One turning vector, and how many steps it has turned:
The counts run from 0 to 263.
86 60 119 106 105 103 118 88 125 93 84 91 93 114 97 118 58 113 83 103 141 95 71 77 111 98 126 116 108 89 107 112 95 82 99 70 106 97 117 121 111 127 93 81 123 103 92 97 80 91 90 76 80 74 85 111 90 91 111 111 113 106 81 104 97 141 76 111 92 119 95
120
85 87 103 113 119 95 119 89 120 99 96 106 92 71 84 101 52 122 87 103 113 97 62 87 109 105 115 106 107 79 105 129 101 98 129 81 92 69 103 116 123 131 113 87 134 104 84 94 116 108 103 116 100 87 102 97 66 90 92 118 80 106 92 92 91 118 85 115 97 112 102
12
89 83 102 117 127 93 137 90 112 101 91 104 99 69 95 98 51 122 85 100 112 97 55 76 110 96 125 123 101 81 95 125 109 96 125 77 93 76 104 119 118 124 108 95 131 107 86 91 112 115 104 107 105 98 110 97 76 81 102 115 84 97 91 101 101 111 84 118 102 116 104
11
116 76 107 97 73 52 106 105 97 96 104 80 119 115 124 84 95 123 126 106 103 85 93 100 137 111 101 94 101 84 81 107 115 81 110 104 97 94 123 84 118 99 110 112 133 88 106 100 144 65 94 112 95 104 97 76 93 94 81 121 119 87 111 100 102 91 81 123 99 91 103
158
125 74 90 120 93 80 103 96 112 78 108 104 104 85 96 94 77 111 106 93 87 75 64 100 139 91 93 98 94 93 91 99 112 98 113 107 99 65 108 105 124 136 100 83 111 93 86 93 143 96 83 124 95 106 112 89 80 80 85 115 107 96 96 95 86 106 78 116 120 120 129
147
97 82 101 129 114 100 108 97 105 95 89 115 120 124 102 108 83 113 107 94 124 88 54 79 116 100 115 103 95 73 86 109 112 95 85 93 78 87 118 133 126 114 107 97 129 125 91 95 118 86 75 85 84 67 89 111 91 103 103 118 84 91 72 118 103 116 65 128 95 114 101
222
91 89 105 103 77 72 108 111 94 76 87 112 107 114 109 98 69 104 114 96 111 71 82 81 148 85 107 92 116 107 97 109 81 77 107 105 102 89 111 104 121 137 84 117 103 95 82 88 113 74 74 103 70 92 86 108 107 93 80 109 119 91 83 131 104 140 96 125 106 112 99
232
100 86 115 107 79 73 93 116 89 64 82 110 102 124 105 122 67 93 119 89 118 74 76 87 142 94 103 91 121 104 100 103 81 88 98 110 110 73 106 105 120 135 85 109 116 105 90 76 111 65 72 106 76 94 88 109 101 94 81 106 123 86 90 123 99 139 92 114 113 119 96
233
138 71 96 80 101 88 105 92 103 78 106 108 108 123 107 105 97 127 117 111 120 120 93 84 138 105 97 131 135 72 104 92 106 89 116 100 117 80 80 107 105 110 120 79 123 104 100 129 124 116 108 81 100 115 99 91 97 75 109 125 114 90 122 77 103 103 85 135 115 110 80
75
77 89 107 123 98 86 98 109 117 92 89 117 113 118 97 94 71 101 103 93 113 82 62 84 119 109 109 89 98 80 93 122 97 81 102 89 72 88 127 118 131 130 102 100 108 117 95 86 123 89 74 100 74 73 89 99 86 104 89 120 81 98 79 119 101 137 68 135 87 113 106
224
100 74 111 116 59 54 106 95 101 84 98 66 96 123 107 110 78 119 102 93 105 76 90 101 146 96 105 102 105 111 99 101 93 57 100 93 118 105 124 75 122 125 89 110 113 95 106 87 100 73 88 107 72 106 102 95 80 87 76 113 132 109 102 96 97 114 79 118 103 114 101
48
102 89 115 118 90 70 101 113 89 75 83 96 99 112 96 120 65 89 117 87 114 74 74 98 125 98 114 98 115 106 99 114 78 83 92 102 115 76 101 89 125 123 82 115 133 112 101 70 95 66 87 120 75 90 96 116 96 93 77 111 124 94 95 110 98 113 90 101 112 121 88
237
96 94 112 88 110 78 102 114 98 91 93 122 109 100 100 97 71 106 127 112 126 100 82 85 121 124 109 100 136 71 85 134 104 104 125 101 85 72 93 113 124 107 113 105 144 102 88 106 150 91 109 112 101 93 89 97 97 101 100 110 76 70 106 110 109 116 99 132 99 90 92
212
105 73 99 118 92 85 104 105 101 89 103 113 110 108 103 77 85 106 117 77 96 68 67 96 143 90 98 90 81 100 82 98 105 74 102 107 89 90 134 106 113 131 96 103 94 94 92 80 126 78 66 100 88 86 94 95 88 85 73 123 127 109 91 124 93 125 76 120 108 113 107
40
132 83 103 109 106 72 131 97 92 77 70 97 106 102 100 98 65 109 98 103 124 95 74 82 115 95 115 117 117 92 119 102 91 92 99 99 124 50 93 88 104 116 84 90 146 108 108 87 98 99 96 105 89 94 103 126 98 83 95 117 117 79 98 85 104 110 94 109 115 130 87
132
75 97 102 100 75 69 94 101 99 87 100 93 96 128 117 127 77 124 105 96 118 87 89 82 140 110 112 116 118 105 75 139 96 85 113 91 99 117 108 107 147 122 103 130 114 111 95 93 116 79 98 106 81 105 95 90 77 102 89 109 78 97 99 113 111 117 79 140 95 101 100
101
114 92 100 116 100 73 125 113 92 94 77 109 137 105 118 88 82 120 111 112 119 88 67 79 132 86 107 98 115 77 95 110 114 85 102 101 93 57 116 92 115 121 91 115 140 113 102 97 130 86 90 112 90 80 105 105 102 99 98 122 106 62 85 106 118 98 91 129 102 115 93
27
128 76 87 80 101 81 119 97 100 90 107 108 111 120 110 91 96 126 116 112 106 113 89 81 142 101 99 137 128 74 94 101 111 83 122 99 118 85 86 96 99 111 120 100 121 104 97 122 123 116 106 89 97 114 97 92 96 77 101 125 106 94 126 82 110 99 85 143 117 111 79
76
91 80 102 105 83 79 114 108 98 82 80 111 110 127 114 102 72 114 109 97 118 74 80 75 148 81 110 98 111 107 93 107 98 84 103 100 105 97 115 109 116 134 82 112 98 98 88 85 114 69 78 90 74 85 82 107 104 90 100 117 121 87 83 133 111 141 86 126 102 109 105
231
116 57 111 111 116 92 120 88 109 104 109 83 95 94 95 102 80 121 102 88 104 106 63 101 115 98 106 130 97 74 91 88 109 77 105 79 112 90 110 101 99 106 112 84 135 104 106 104 90 92 105 96 106 105 112 90 77 76 89 118 130 135 111 75 78 84 68 114 109 116 83
63
84 95 98 111 84 73 101 95 96 94 99 99 97 135 129 142 91 132 98 97 118 85 82 72 139 100 114 119 119 102 80 130 108 95 96 89 104 117 98 122 149 114 108 119 115 117 92 103 106 73 91 96 84 108 103 92 76 90 102 107 83 88 99 115 111 113 72 133 96 103 102
100
124 65 102 126 86 91 90 97 104 78 103 103 101 121 104 109 88 99 114 77 101 69 71 87 140 87 98 97 91 98 96 86 101 83 81 102 101 82 118 113 120 129 92 93 103 104 92 87 108 65 65 93 77 92 97 96 88 84 84 109 140 106 91 116 89 120 72 111 117 125 114
42
109 98 87 103 115 72 106 100 95 89 103 109 114 122 98 83 95 113 123 104 98 106 78 83 129 123 99 131 134 71 91 123 102 79 120 107 103 73 96 85 114 107 122 112 133 121 110 107 129 115 110 108 92 111 110 99 78 92 88 122 76 95 127 80 106 89 78 147 111 111 74
81
95 79 117 122 101 95 92 101 115 84 88 114 112 128 91 110 79 102 103 95 125 78 68 78 118 114 105 90 102 82 99 119 102 93 91 98 84 83 125 127 126 126 104 89 115 117 95 85 120 84 73 87 73 68 85 110 88 109 88 115 84 92 76 115 88 148 63 124 98 114 111
225
115 87 110 105 107 81 118 103 96 69 73 103 100 93 85 97 57 95 104 106 124 94 74 84 119 94 109 118 125 91 118 104 81 84 111 101 121 43 88 85 106 128 89 90 141 106 98 87 104 108 103 115 82 96 103 123 99 84 84 115 119 87 91 84 103 119 101 110 120 131 80
131
111 86 114 92 104 77 97 99 102 83 92 103 103 110 107 121 73 119 111 121 136 95 88 77 117 123 114 108 134 77 97 132 111 114 119 95 100 73 84 117 123 99 114 89 146 103 91 121 140 91 116 105 91 98 95 92 91 106 105 110 74 66 107 97 109 118 87 127 102 101 108
209
92 64 131 97 95 99 108 93 119 86 85 98 92 104 87 108 56 98 98 106 134 92 85 77 119 109 112 111 126 89 115 119 92 80 115 83 107 77 106 113 104 130 93 70 116 89 85 93 101 96 92 90 70 82 82 110 102 87 96 116 121 106 87 107 86 154 88 109 101 114 97
123
95 94 92 105 118 92 85 101 99 79 117 125 97 116 106 119 88 107 117 81 99 84 63 89 136 114 95 104 109 90 78 116 106 101 107 103 95 98 100 134 139 130 128 103 96 111 82 102 133 100 82 101 95 113 94 91 71 85 80 106 78 103 111 118 99 120 70 141 112 108 102
94
113 84 110 102 108 76 106 93 88 77 94 89 85 134 103 125 87 116 122 91 115 105 79 86 126 108 115 132 129 95 95 109 85 83 101 90 134 92 81 100 105 100 113 110 133 119 108 93 76 95 107 87 84 118 99 112 87 76 89 116 119 112 126 84 107 90 77 123 117 119 66
185
95 75 108 85 91 82 91 100 100 78 111 94 97 136 103 96 81 106 120 88 102 100 97 95 146 101 91 127 137 92 89 97 80 65 121 97 121 108 104 88 101 124 114 96 102 99 99 106 101 88 95 89 78 117 88 97 96 79 79 113 129 122 125 94 95 120 85 141 113 109 77
179
85 83 128 96 107 81 94 107 84 87 87 99 90 120 114 132 67 102 126 101 128 84 79 93 123 120 117 103 123 87 85 131 90 108 104 87 97 104 97 131 133 93 109 111 141 105 89 92 115 44 104 93 92 95 80 99 94 102 97 101 113 89 103 121 101 115 90 118 103 89 92
107
119 58 118 104 115 82 102 93 100 88 103 80 87 93 94 101 71 100 129 85 108 96 71 111 121 106 108 108 108 77 94 95 92 82 101 95 117 86 102 102 97 98 109 92 148 103 98 94 103 65 104 101 103 117 93 89 81 77 80 108 158 128 117 87 90 89 88 98 121 104 87
58
117 70 112 123 70 73 97 94 110 74 105 81 100 122 106 127 91 106 107 84 106 73 77 97 138 92 97 98 101 105 96 94 103 80 78 102 119 94 117 88 127 124 91 100 107 105 94 89 97 66 73 101 76 102 105 97 85 89 73 108 139 103 99 98 85 110 72 110 113 126 106
46
